Small tables with named rows and columns. After each table, cells are looked up by row and column.

sinibak.tsv
	vipugag	bipudin	nitolit	totasu	volamas	dekal	nunes
led	61.12	64.82	27.09	47.55	49.52	39.40	48.93
mak	57.15	50.52	85.40	38.12	59.00	38.55	61.37
fakis	71.98	47.68	68.74	31.64	56.50	59.33	44.29
sepu	51.78	60.75	62.35	66.23	54.11	46.49	59.53
lumigi	41.44	50.82	77.70	94.49	60.83	60.36	62.10
nivi	45.16	69.82	12.39	55.95	55.60	45.33	76.78
ral	59.33	79.57	52.81	51.97	66.19	55.60	64.80
sodemuk	54.06	59.54	60.33	84.13	51.60	42.67	62.05
zar	75.32	36.37	23.53	62.45	73.46	61.53	41.83

nitolit of sepu is 62.35
bipudin of ral is 79.57
bipudin of zar is 36.37
vipugag of lumigi is 41.44
volamas of lumigi is 60.83
totasu of lumigi is 94.49
vipugag of fakis is 71.98
totasu of mak is 38.12
nitolit of ral is 52.81
bipudin of mak is 50.52
dekal of zar is 61.53
nitolit of zar is 23.53
nunes of ral is 64.80
volamas of sepu is 54.11
totasu of sodemuk is 84.13
dekal of mak is 38.55
bipudin of led is 64.82

lumukem =
cols = dutovog, lonu, supemum, kug, bosalud, fov, razem, kufi
dipi: [120, 124, 118, 160, 115, 138, 137, 137]
fubo: [145, 146, 145, 144, 142, 144, 141, 139]
durez: [75, 180, 181, 196, 74, 237, 191, 128]
musige: [219, 193, 193, 61, 205, 102, 87, 96]
taz: [241, 212, 217, 42, 231, 103, 85, 95]
zifan: [168, 113, 112, 114, 169, 87, 113, 147]
fad: [148, 146, 144, 137, 144, 137, 135, 137]
bop: [125, 128, 113, 137, 95, 112, 91, 92]
kizeni: [105, 177, 176, 169, 101, 202, 167, 124]

fad, dutovog -> 148
dipi, bosalud -> 115
bop, kufi -> 92
musige, lonu -> 193
bop, razem -> 91
bop, supemum -> 113
fubo, dutovog -> 145
zifan, fov -> 87
durez, razem -> 191
durez, bosalud -> 74
musige, razem -> 87
bop, kug -> 137
kizeni, lonu -> 177

Table fovip
	lef	nozul
gop	453	596
mapi	591	509
vut	244	372
mavil	299	850
tana	608	522
leb	501	499
larofub	184	640
sireda	535	673
gisumet	780	857
sesala	477	510
lafop	284	840
galaz	197	476

sesala, nozul: 510
tana, lef: 608
galaz, nozul: 476
mavil, lef: 299
larofub, lef: 184
leb, nozul: 499
vut, nozul: 372
tana, nozul: 522
gop, lef: 453
gop, nozul: 596
leb, lef: 501
Which row has the largest lef? gisumet

memoro:
	kilivor	feti	vil	naro	vutodu	kimipi	nutu	direbul
girul	423	222	181	279	803	116	554	725
dilavul	389	363	345	375	396	256	529	312
mel	311	393	165	376	311	404	203	453

vutodu of girul = 803
kimipi of dilavul = 256
vutodu of mel = 311
nutu of girul = 554
vutodu of dilavul = 396
kimipi of girul = 116
nutu of dilavul = 529
kilivor of dilavul = 389
vil of mel = 165
direbul of girul = 725
feti of dilavul = 363
kilivor of girul = 423
naro of dilavul = 375
naro of girul = 279
vil of girul = 181
feti of mel = 393
vil of dilavul = 345
nutu of mel = 203
Row with the largest nutu: girul

ninevoz
cols = fub, fave, zepiv, degus, kelisa, pegi, lun, lir, bab
lin: [85.6, 34.9, 15.7, 29.3, 28.4, 38.4, 9.3, 41.3, 21.6]
dorukiz: [18.1, 36.6, 33.5, 42.9, 64.2, 69.1, 49.9, 41.6, 36.2]
bez: [6.4, 51.0, 82.6, 38.3, 12.0, 0.5, 81.7, 14.4, 43.1]
fav: [57.0, 38.2, 25.0, 16.1, 27.1, 54.6, 44.9, 39.2, 39.0]
pipu: [5.2, 50.9, 49.0, 33.0, 44.7, 33.5, 23.7, 26.9, 17.7]
dok: [66.8, 25.9, 30.3, 36.4, 43.8, 68.7, 45.5, 59.4, 59.9]
gav: [58.4, 17.8, 15.4, 50.1, 26.2, 23.0, 24.3, 34.8, 32.2]
sif: [69.2, 23.4, 17.0, 34.7, 43.8, 51.8, 19.7, 45.7, 30.7]
karev: [58.5, 31.6, 9.8, 63.6, 26.2, 17.7, 26.4, 20.3, 27.5]
mili: [42.7, 33.7, 39.4, 29.5, 58.4, 74.3, 38.2, 41.5, 35.2]

kelisa of dok: 43.8
lir of dorukiz: 41.6
bab of dok: 59.9
fub of bez: 6.4
fave of karev: 31.6
fave of dok: 25.9
bab of karev: 27.5
lun of lin: 9.3
lun of dorukiz: 49.9
kelisa of bez: 12.0
lir of gav: 34.8
bab of dorukiz: 36.2
Row with the largest fave: bez

